Each named move below is a turn or a mirror, shown by a few rows before and after it. Which moves, in which order, take the first row of each later pair to the second? The first pair is answered.
fefaz:
[ 16  16   0  -3  -6  -5   6  10  -7   0   2  10   2 -15  14  10   9  12
 -13  15  11   8  25   2   8 -16  12  22   9 -13] => [ 32  14   6  -1  -1  -6   7  12 -23  -7   8  12   6 -13  19  23   8  24
 -13  23   0   9  15  -5  10 -14  -2  23  -2 -19]
[  7   3 -11 -15 -11  35 -38  -6  12  22  13  20  11   4 -17  24 -21 -24
  21   6  15 -20 -25 -28   0   9 -14   9 -57  -8] => [-25  11 -12 -16 -26  26 -32  -1  30  22   3  11   3  -4 -27  15 -27 -31
  23  17  41 -18  -3 -29   0   0  10  16 -29  -5]
[ 22 -51  21 -23  15  22 -50 -20 -13   8   6  -3   5 -13  38  31  31  24
 -24 -40  -5  14  -3   1   2 -31 -43 -82 -11  23] => [-39 -36  16 -29 -17  13 -23 -12  16  24 -14 -20  -9 -41  18  11  32   1
 -30 -38  51  20  50   1   9 -45   8 -61  34  29]
[-26  27  29  10  -4   5 -23 -24 -10  -5  32  10 -10 -12 -29 -21  -7 -10
 -16 -11 -41  -4  31 -14   8 -19 -14  38  -9   3] => [ -6  23  23   8   2   5 -20 -18 -13  -7  31  15 -10  -3 -28 -17 -13  -2
 -11 -20 -43 -10  23 -16   9 -20 -15  37 -18  -5]
Pobaz:
[-12   9 -43  11   8 -13   3   3  -7   5 -20  10  18 -48  23 -15 -28 -24
 -46  23  45  25  21   2  -9 -27  47  16  18 -13] => [-25 -24 -37   4  -2   4   0   6 -26  -8 -10 -15  31 -50  48 -29   2 -19
 -27  -7  41  18 -22  13 -32  -7  41 -34  23   4]
[ 12 -30 -18  -3  -1 -21  53  -4  40   8  19 -13   3 -24  23 -19   5 -17
  46 -30   7 -50  25  29  22  36   5   0 -12  -1] => [ 24 -15 -21   0  -1 -28  54 -10  43  13  11  -1  -7 -18  17 -15  -4 -22
  29  -9   8 -42  43  29  32  18   7  17 -10  -5]
[ 19   6 -24  -7   8  -1  11  14  25 -20 -14 -15   3  26 -21  23 -12 -22
  20 -10 -34   4 -46   6  31  36 -31 -14 -11  -5] => [ 20  24 -22  -7   4  -1  12  14  27 -15 -16  -9   0  26 -30  26 -19 -10
  13  -2 -28  -2 -31   6  45  24 -26  -4  -7 -14]
[  3   8  -9  23  15 -27   8 -17  20  25  -8  10 -10 -20 -16  -4 -18   6
 -31  28  17  -2  13  -8  10  10   3  22  -1 -11] => [-15 -32  -5   9   3 -12   2 -10  -1  14   6 -19  -3 -22  11 -12  22   5
   7  -6   4  -4 -31  -1 -16  37  -2 -29  -3  11]
garo:
[ 30  27   9  -2  10   8  -7   6   6  -3 -10  17  15  13   1  13 -11  18
 -18  10   2   9   0  -7  11  -4  -5  13  -9 -12] => [  0   5  11  -7   2  23 -14   3  -7   7   6  13   9 -10  23   5  -1   9
 -33  -6  20  14   8   1  -3 -16  16  10   7 -22]
[-23   3 -24 -18   9  -5  -8  -5   4  16  16   6  15 -17  12 -17  19   2
  39 -18  -9  -2 -29  40 -18  22 -25 -32  18  21] => [ -2  24 -29 -20  12 -19   3   4  18  17   5  15  16  -5  -4 -16  -1  19
  42  -5 -24   5 -22  46  -1  35 -37  -6   8  15]
[ 12  -3  -6  11  13  -9   7 -15 -46  10   9  44  29  -2  13  -2   6  21
 -14   3  11  14   3  -5  13 -28 -23  20 -14  -9] => [ -5 -23  -7   6   5   0  -1 -10 -56  15  14  30  24 -10  27  -9  19   1
  -6 -21  18   8  -3  -4   6 -33 -16   0 -15  -9]
Pairs:
(2 to 3 moves a pair)
[-25  42   3  -7 -13 -16  35  19  60   2 -37   7   7  11 -28 -26   6   9
   1  43  -8  -3  29  10  24  23  20  30  23 -12] => [  4  53  -3  -1   7 -15  28  16  57   1 -31  21  17  21 -21 -15  -7  23
 -13  49 -21   0  26   5  28  18   1  40  10 -16]	Pobaz fefaz Pobaz
[ -6 -22   4  -7  -6   1  -1   8   3   1   5 -12  15  -1   8  -6   8  -5
  20 -16   0  -4 -23  -9 -20  20   2 -37  -3   4] => [ 15 -14   8  -2  11   1 -15   7  -5   0  10   4  20   2   2   4   4   8
   9 -15 -15   1 -24 -11  -7  16 -12 -30 -15  -3]	Pobaz fefaz Pobaz
[-11  -2  16 -17 -13   3 -10  36 -32 -24   5  15  53  13  28   3  27   8
  28   7 -13  12 -59  -7  -1  32 -43 -23 -15 -16] => [ -8  49   7  -9  -8 -13   3  22  -2  12 -26  37  32   8 -19  11 -22   3
 -16  56  18  28  19 -17  34  -7 -11  50   7 -36]	Pobaz fefaz
[-10  11  -5  -3   0   3  33  14  -6  -1  -9   7  19  26  -1  -5  19  11
  26  12 -11   1 -29   6  -2  22  -8  19  10  -1] => [-17  24   0  -1   3   8  37  10   3  10 -13  16  16   9 -12   2   8   1
   2  25   9   7  10  -8   0  -3  11  44  23 -10]	garo garo Pobaz
[-13 -14   7  -4  -4  12  -3   2  -6 -10   1 -30   7  -9  23  -3  24  -4
  33 -17  -1  -2 -14  31 -17   4   9 -39   5   4] => [ 31  -3   7   5  18  11 -18   0 -17  -9  13  -4  16   3   9  15   3  15
  16  -8 -34   1 -22  33  -3   6 -26 -28 -23  -8]	Pobaz fefaz Pobaz
[ 56   8   2  17  17 -16 -26 -19   8  -7   7  16 -11   3 -12  17 -20   7
 -18   0 -15  -4   6   0  18 -11 -24   4 -22  -4] => [  2   4  12   7   0 -13 -22 -20  24   9  -5 -12 -27 -22 -15  -6 -11 -20
 -17 -12  29   2  36  -5   7 -30  29  -3  17   3]	fefaz garo
[ 21 -40  25 -32 -26  -8  -9  -3  14 -33  46 -19  19  -8 -11 -12  36 -13
  78   1  -4  -2 -34  26  22 -10  -2  -4  -5  57] => [ 17  -2  20 -31 -27 -19   5 -11  48  -9  27   1   2 -10 -39  -4   3 -19
  44  36  22  12  20  21  38 -39  16  52  14  43]	fefaz Pobaz
[-29 -27   8  -6  10  40  -1  23 -42   6  21   0  35   3  52   8  45  23
   5  11 -26  13 -43  -5 -38  10 -13   0  20 -10] => [-50  10   6  -4  -6  30  22  15  -5  26   4   9  11  -9  15   4  15   9
 -23  37  18  16  23  -9 -13 -21  25  47  48 -21]	fefaz Pobaz
[  3  34  10  13  17   8   6   9 -16  31  12  28  -4  -8  14   6  -3  -6
 -52  25  24  13  37 -19  15 -29   1  44  10 -31] => [  4 -14  12   7  20  28  -3  13 -54   7  38  10  24   0  53   4  41  -4
 -15 -14  -8   1 -36  -6 -15   6 -28 -25  -4 -17]	fefaz Pobaz
[-21 -41 -11  40  13  19  -5  15 -20 -26  15 -34  20   5  27 -29   6  -6
  -9 -10  40  -9 -36  13  -8   3  14 -50  19   6] => [ 14 -12  -5  53  33  22 -28  -2 -34  -1  30   6  22   7  19  -8 -17   7
 -60  11  44   0   0  -1  14 -28  -4  -8   6 -22]	Pobaz fefaz garo
[-27 -13   2 -23 -26 -14   0 -11  29 -15 -24 -32 -61 -24 -30 -13  -4 -48
  22 -17  35  -4  45  -5  13 -18  33 -42  26  40] => [ 34  23   2 -13  -9 -19 -12 -22  32  -9 -24   6 -60  -6 -46  10 -47 -30
 -12  13  14   1  68 -15  43 -30   4  -1  -1  17]	fefaz Pobaz fefaz
[-29  -3 -15  10 -26 -25  19   0  38   0 -35   5  -4  -5  -7 -16  -5 -22
  10  18  14 -17   1  15  -3   5   0  27  19   4] => [ 14 -19 -13   8 -18 -14  10   1  26  -7 -29  19  14  14  -5 -10   3  -8
  25   7 -18 -19 -37  25  -3  31 -29  10  -9  -3]	Pobaz garo fefaz
[-12  -6 -11   9 -22 -29  -3   5  -1 -45  -5  -1 -13 -14  36  -5  12  -7
  40  -5 -33   8 -21  13   6  23 -22 -58 -22  -7] => [ 30  18  -6  18  -7 -32  -8   4   3 -45  -5  27 -15  -1  19  15  -6   3
  13  26 -49  12 -12  11  22  15 -33 -29 -37 -22]	fefaz Pobaz fefaz
[ 30  34   8   5   6   7  12  -2  14   4 -14  25   5   9 -15   6 -28  18
 -21  31  -6   6  29   7  19  -6  -6  50  -8 -16] => [-33  15   4   4 -20   0  31   3  25   0 -18  -4  -1  -3 -13 -15  -7  -6
   3  13  29   5  37  12   3 -12  33  33  19  -7]	Pobaz fefaz Pobaz
[-43  -4 -12 -14 -18  -6  40 -11  21 -15 -11 -37   7 -20   3 -54  17 -32
   4 -49  53 -19  15  27 -13  17  71 -24  16 -16] => [ 86  25 -10  11  39  -4   3 -20 -11 -16   3  27  27  19   1  -4 -30  18
 -34 -18 -24  -7  -9  21  21  26 -18  16 -48 -52]	Pobaz fefaz Pobaz
